Each row is where one point has got to under a steady rotation. How many ticks took it there?
The counts run from 0 to 207.
[140 136 125 101 126 109 138  91 100 127 105 159 149 178 141 157  82 150
 124 165  99 109 140 121 149 183 116 133 146 122 140 112 101 132  84 107
 126 154 109 111 179 130 150  99 152  84 131 134 144 111 128 111 142 157
 119 135 132 110 115 189 148 166 104  90 176 103 110  85 198 126  86 119
 103 117 124 109 151 119] : 108
[111 109 134 115 116 143 120  95  74  95  76 160 134 172 120 141  79 143
 136 120  91 132  94 101 123 175 104 128 129 124 122 118 120 110  79 122
 154 141 111  86 162 121 149 107 181  78 155 130 130 121 121 112 142 146
 128 128 111 133 113 176 121 150 132  89 186 109 110  94 161 130  75  97
  85 121 129 114 127 152] : 123
[136  93 101 115 106 130 114 108 125 103  97 182 127 173 120 161  88 118
 108 152 121 136  76 123 151 160 104 120 144 130 120 127 129 134  66  99
 137 112 140  59 120 152 149  88 183 109 143 115 135  99  89 114 160 154
 131 114 121 110  94 148 158 140 117 138 166 121 110  80 180 133 116 114
  95 115 132 150 107 143] : 32
[127 112 106 111 131 144 143 106 118 129 124 161 126 190 134 157  89 133
 127 140 107 109  94 102 140 135 109 137 153 121 119 136 100 124  78 110
 133 129 122  59 139 146 139  97 192 103 129 129 169  95  93 129 166 160
 129 140 113 103  96 130 181 140 114 109 198 110 111  70 187 138 113 109
  96 113 148 126 148 134] : 202
[125 155 121 124 157 124 111  92  98 104 130 165  99 177 128 149  99 143
 110 143  69 132 122  78 142 133 119 124 124 141 120  93  96 118  60 157
 131 130 139  91 150 155 156 121 176 102 147 110 134 106 124 143 131 154
 110 161 101 109 100 152 188 156 108 116 203 111 121  99 171 120 115 126
  82 127 119 118 130 109] : 167
[127 147 139  97 134 137 123 111 118 122 120 177 131 172 144 159 100 155
 131 156  82 152 102  90 152 168 106  92 127 140 117 116  90 119  82 151
 151 134 134 105 142 157 133  97 189  99 110 149 141 130 113 110 126 145
 127 160 106 110 113 155 177 146  96 130 177 107 113  88 189 132 106 123
  86 122 138  93 127  84] : 51
[157 123 138 136 123  71 118  81 116  89 133 158 111 180 133 158  66 119
 110 158 109 115 144 104 144 144 113 114 144 132 141 129 108 115  61 135
 111 136 135  78 162 157 146 111 157 104 142 104 128  96 123 146 157 157
 114 135  98 103 109 170 173 157 102  99 192 112 128 121 165 114 115 121
  93 100 113 127 140 145] : 164
[108 123 139  84 131 123 123 105 126 116  83 167 159 143 118 166  89 124
 136 134  91 155  76 122 140 166  94 102 123 153 116 112 118 115  60 136
 146 135 115  88 122 128 148  80 152 118 127 123 130 116 110 142 142 144
 147 104 103 127 136 171 143 152 120 143 191  86 123 109 190 127  78 114
  94 105 113 131  95 139] : 67
[124 108 129 102 133 119 116 104 131 120  77 168 151 163 122 164  81 146
 119 168 102 124 104 128 167 177 120  90 159 134 138 127 133 105  80 118
 145 134 113 101 147 122 137  79 154  87 131 137 132 107 131 104 148 138
 130 101 131 113 100 160 154 143 106 104 165 114 118  84 202 136  63 108
  98 105 125 129 102 114] : 55
[122 147 143  95 134 136 118 113 129 127 103 175 145 169 147 156 108 154
 133 160  86 153  95  94 157 173 114  82 128 137 121 114 101 125  80 143
 145 131 130 107 143 141 138  85 184  84 111 151 134 129 117 108 133 146
 126 151 114 116 105 156 170 140  93 135 173 106 116  80 204 127  91 113
  88 120 136 102 115  88] : 52
[134 113 131  98 129 112 138 100  97 133 120 169 137 147 135 166  92 128
 130 154 116 109 119 136 120 175  92 128 142 112 151  95  78 132  86  95
 125 141  99 114 158 141 137 103 145 130 120 146 139 121  89 143 143 162
 135 138  85 125 110 184 180 153 130  93 200  76 109 102 174 132 108 125
  79 117 121 131 128 128] : 94
[126 129  97 106 111 117 126 100 117  92  97 175 153 162 119 132  93 133
 102 128  88 160  85  88 144 155  93 138 121 136 112 115 121 143  63 134
 127 100 146  63 140 126 141  92 166  62 133 115 117 107 108 124 146 155
 120 141 119 114  77 146 150 134  99 118 172 119 130  88 188 148 122 120
  88 112 134 127 127 126] : 192
[124 123 111 101 110 131 104 100 105  96  84 173 145 155 113 142  98 167
 107 135  87 173  95 120 129 179  95 121 110 138  89  91 114 145  85 131
 134 111 132  88 149 129 134  83 151  90 129 100 126 113 101 122 138 140
 120 135 111 122 102 164 165 157 102 105 184  98 112  77 183 149 129 137
  94 104 149 115 147 129] : 88
[ 98 143 141 102 126 113 135 118 101 107  93 177 129 167 100 141 104 146
 108 146  97 151 104 120 156 149 111 113 141 148 145  93 118 113  50 138
 133 110  81  74 134 149 158 105 164 112 140 122 106 117  88 142 148 144
 130 114  84 100  82 137 153 157 122 152 180  81 126 120 189 132  96 118
 103 104 109 128 110 120] : 183
[153 116  87 105 121 139 125  86 114 111 118 152 127 167 126 164  86 141
 123 163  99 134 104 119 121 181 100 144 138 123 117 114 109 141  83 109
 138 142 151  78 146 141 134  77 176  96 145 117 166  98 109 110 156 148
 124 154 122 113 119 169 163 169 113 119 196 113  97  81 174 135 131 130
 102 108 146 127 151 115] : 85
[124 128 135 112  90 128 146  89 111 111 114 172 139 149 124 142  69 153
 127 151  85 164 104  75 124 163 101 130 124 119 133 104 123 141  83 129
 120 130 126  74 173 118 115  97 163  71 133 154 134 114 119 128 131 145
 134 159 111 125 112 156 165 138 109 120 203  94 133 110 172 146 130 110
  88  89 147 110 145 102] : 74
[143 130 119  87 129  86 125  96 125  92 114 172 166 153 132 142 111 128
 113 125 101 142 116 112 148 166  79  94 129 134 121 123  77 121  81 136
 115 107 128  93 154 145 127  98 162  85  99 132 123 130  86 139 145 163
 132 159  93 116  93 164 165 136  98 105 173 107 119 101 182 126 123 131
  79 111 124 110 133  91] : 38
[158 123 145 140 110  67 120  91 120  90 117 162 116 178 133 162  65 120
  99 162 115 114 133 114 147 150 109 116 141 129 141 131 118 123  60 121
 104 136 125  84 156 149 151 110 147  99 130 110 121  98 116 145 152 156
 117 118 104 108 106 180 163 159  95  98 187 110 130 117 170 122 105 122
  86  98 104 128 126 156] : 163
[146  94 127  96 112 114 124  86 103 108 111 163 134 139 127 177  66 109
 146 142 107 134  86 115 136 185  81 128 152 135 147 141 116  98  73 125
 153 150 129  79 141 133 127  90 155  98 142 129 156 122 120 113 141 141
 148 129  88 130 134 184 128 149 121 102 197 102 113 126 162 136  88 116
  85  91 122 136 120 131] : 70
[ 94 143 129 104 135 124 139 116  91 111  95 177 125 167  93 132 101 161
 100 148  85 151 108 118 159 140 119 119 142 137 148  87 124 110  56 137
 135 108  86  77 145 140 147 106 163 107 145 123 113 112  99 137 148 146
 130 118  98  96  74 126 162 156 124 146 186  89 123 115 188 144 100 113
 103 106 123 130 121 115] : 182
[117 117 125 100 136 141 121  88  83  94  86 149 145 172 130 142  89 137
 142 117  99 124  99 105 121 177 104 130 132 127 121 122 110 107  82 129
 156 144 112  84 161 116 147  99 177  84 155 129 141 112 116 113 153 155
 132 130 118 135 120 174 117 156 132  94 192 114 105  96 172 121  71 101
  91 124 124 110 143 141] : 122
[128 124 127  87 116  92 147 106 116 117 117 167 125 157 145 166 105 120
 126 142 115 113 108 131 138 149  87 126 143 135 155 120  81 122  80 114
 111 124 102  87 125 157 143 105 150  97 109 163 119 125  81 152 150 156
 138 147  67 115  76 160 172 135 111  98 196  80 130  99 168 140 107 123
  84 118 110 132 109 124] : 198
[138 125 154 107 115 113 126 100  82  93 116 150 107 149 145 166  89 134
 133 144 100 115  99 114 149 175 101 135 149 114 147 150 103  97  64 130
 132 139 119  87 146 157 157 113 162  72 122 123 135 120 108 123 147 142
 148 119  83 130 106 175 134 161  96 100 192 108 118 115 147 150  90 100
  87 103 102 121 139 136] : 175
[133 109 137 142 120 125 121  98 114 118 123 148 118 182 127 156  62 118
  96 158 125 105  99 131 129 157 111 112 146 115 125 132 112 115  67 110
 140 129 117  63 141 141 138  94 165 139 143 108 131 111  92 135 175 154
 130 101  90 104 104 157 171 146 123 115 200 107 115 105 171 136 107 115
  74 106 138 133 132 171] : 150
[139 116 133 103 120 114 145 102  99 138 122 170 134 156 143 166  88 130
 132 154 116 109 121 122 116 166  93 129 136 106 141  99  82 143  84  92
 118 144 106 103 166 139 145 104 153 129 115 147 145 112  91 150 143 168
 135 133  98 120 119 177 185 152 123 101 204  80 114  91 179 133 115 120
  83 119 123 122 137 133] : 95
[117 135 131 108 109 122 140  98 121 115 107 168 150 156 120 140  70 158
 121 149  87 172 105  79 127 156 110 120 127 134 133  95 127 143  84 136
 120 122 113  73 171 107 113  84 154  73 142 150 130 105 119 135 141 147
 125 156 110 117 101 148 165 130 107 126 199  91 133 106 183 139 128 113
  96  92 152 117 140 104] : 75
[109 102 142 124  99 135 120  91  73  95  77 171 122 163 119 139  73 148
 125 128  94 140  96  96 121 176 105 126 122 118 126 115 128 117  70 120
 147 133 117  83 166 125 151 114 182  81 161 134 116 124 112 112 136 146
 135 122 107 133 106 177 128 141 128  99 183 101 117 101 157 134  87 102
  77 114 133 113 126 155] : 124
[121 112 115 115 125 152 131 115 106 127 116 170 115 188 127 150  84 150
 126 129 102 122  88 104 146 139 109 137 144 129 106 130 107 122  79 117
 145 122 120  63 134 156 139  97 200 107 131 118 165 103 100 125 151 154
 123 127 118  99  96 126 178 149 112 113 186 112 115  69 184 147 113 118
  95 115 151 120 146 140] : 203
[130  86 143 115 104  86 125  86 107  88 104 182 109 158 109 177  57 153
 125 163  93 125 122 129 160 166  99 106 147 134 139 136 123 108  76 114
 112 137 111 107 149 150 146 118 154  93 124 132 132 105 115 138 130 136
 146 119 115 113 121 173 164 163 103  96 176 101 116 103 160 129  96 122
  99  85 119 127 120 123] : 58
[137 120 131 120 132 136 111 110  99 123 110 167 136 183 118 144  68 139
 130 138 111 147 107  94 126 152 115 117 131 135 102 108 113 136  88 126
 148 123 120  62 166 135 125  94 176 137 153 101 167  97 110 124 157 174
 109 128 110 106 121 149 166 147 118 103 189 105 110  89 193 124 115 123
  97 110 158 115 152 164] : 99
[127 122 101  93 130 100 112  98 117 105  88 170 155 153 104 132  91 134
  94 124  94 150  97 115 160 153  94 120 131 150 129 110 111 116  77 142
 135  94 124  64 134 124 125  96 137  85 145 105 114 122 109 119 149 151
 117 132  90 104  63 144 151 125 105  94 174 111 133 107 186 156 105 128
  85 105 135 135 113 125] : 194
[111 135 124 104 120 119 137  98 126 116  94 166 153 157 103 136  75 157
 118 156  96 168 109  93 132 150 114 113 136 146 134  84 134 130  89 136
 135 114 103  67 163 108 102  80 152  91 149 140 127 102 126 130 147 143
 123 150 102 109  95 137 165 133 112 124 199  90 131 107 199 138 116 113
  99  87 151 123 135 107] : 76
[119 121 120  85 123  88 137 107 106 116 109 175 122 148 126 160 103 126
 118 133 106 122 108 138 150 150  81 120 139 142 156 108  77 113  81 123
 121 121 102  91 126 154 138 111 142 106 116 145 120 133  87 140 145 147
 134 137  66 107  69 157 166 133 108  88 192  82 133 108 171 149 104 136
  79 120 116 125 100 124] : 197
[109 128 131 134 126 133 125 107 107 115  83 161 130 173 140 151 102 127
 106 140 111 108 101 126 107 142 106 110 123 116 127  96 106 130  74 108
 128 124  99  98 141 132 149  94 167 102 131 151 117 113  97 154 163 149
 123 112  99 131  77 161 179 141 135 108 202  86 125  77 182 129  88 116
  73 132 128 129 100 159] : 147
[124 133 130  97 125  93 131 117 121  98 101 163 133 170 115 157 105 108
 127 155 119 142 104 136 152 155  99 120 149 153 156 113 115 111  51 130
 128 134  96  72 123 167 154  90 170 114 141 126 122 112  83 136 161 154
 135 114  79 103 100 150 140 156 116 152 177  86 119 128 183 114 100 117
 108 102  97 141 105 131] : 185
[128 126  99  97 120 105 113  98 116 100  90 170 158 157 111 130  88 130
  92 128  91 155  92 100 150 152 102 125 124 144 116 114 119 130  72 141
 127  97 137  60 140 119 128  88 150  72 139 107 115 108 115 120 148 156
 115 135 103 108  66 143 145 123  99 105 172 114 133  96 187 152 118 129
  84 108 136 132 120 127] : 193
[133 132 116 106  95 106 128  75 123  90 117 146 134 166 127 140  77 136
  79 154  96 142 101 125 136 189  93 127 113 129 111 127  97 135  69 124
 117 137 147  77 135 137 137  90 143  88 132 111  98 138  99 125 149 139
 126 132  94 100  92 190 151 152  92 108 182 107 124 110 150 148 140 142
  72 109 134 117 142 133] : 140
[114 140 141  96 128 100 133 121 113 101  95 170 132 171 107 149 109 125
 116 149 112 149 102 130 156 151 105 114 144 154 151 104 116 114  52 130
 129 118  87  73 126 159 160 101 166 116 135 127 111 116  85 148 156 150
 138 114  86 101  92 148 150 159 117 155 177  78 120 122 184 125  95 114
 107 109 104 136 105 129] : 184
[121 139 108 118 127 128 124 102 120  97  85 152 141 205 129 145 105 110
 129 142 121 144 109 121 109 153 111 126 133 154 123 100 122 126  73 127
 136 143 104  76 134 151 151  78 194  88 163 148 136 118 112 135 171 148
 109 140 112 113 102 169 137 150 132 132 184  95 114  95 182  94  92 122
 109 128 123 121 109 142] : 134
[139 144 121  88 129 115 140 108 108  97 104 151 142 167 156 155 116 107
 146 118 100 142  91  90 137 151  89 146 131 142 127 130 102 112  60 140
 131 137 123  70 130 150 157  93 176  65 123 133 157 109 103 138 158 161
 135 144 102 130 113 160 128 152 100 120 196 103 120 106 182 120  86 107
  98 120 102 119 131 126] : 16
[118 134 132  91 102  87 144 102 126 104 121 156 127 157 120 148  77 142
 102 162 110 142 113 116 155 159 108 118 146 141 156 121 107 120  72 135
 117 119 101  56 137 131 121  94 139  97 124 136 101 121  91 132 158 148
 141 137  64  96  76 141 161 130  91 129 191  92 138 119 168 152 130 110
  98  86 136 127 145 113] : 24
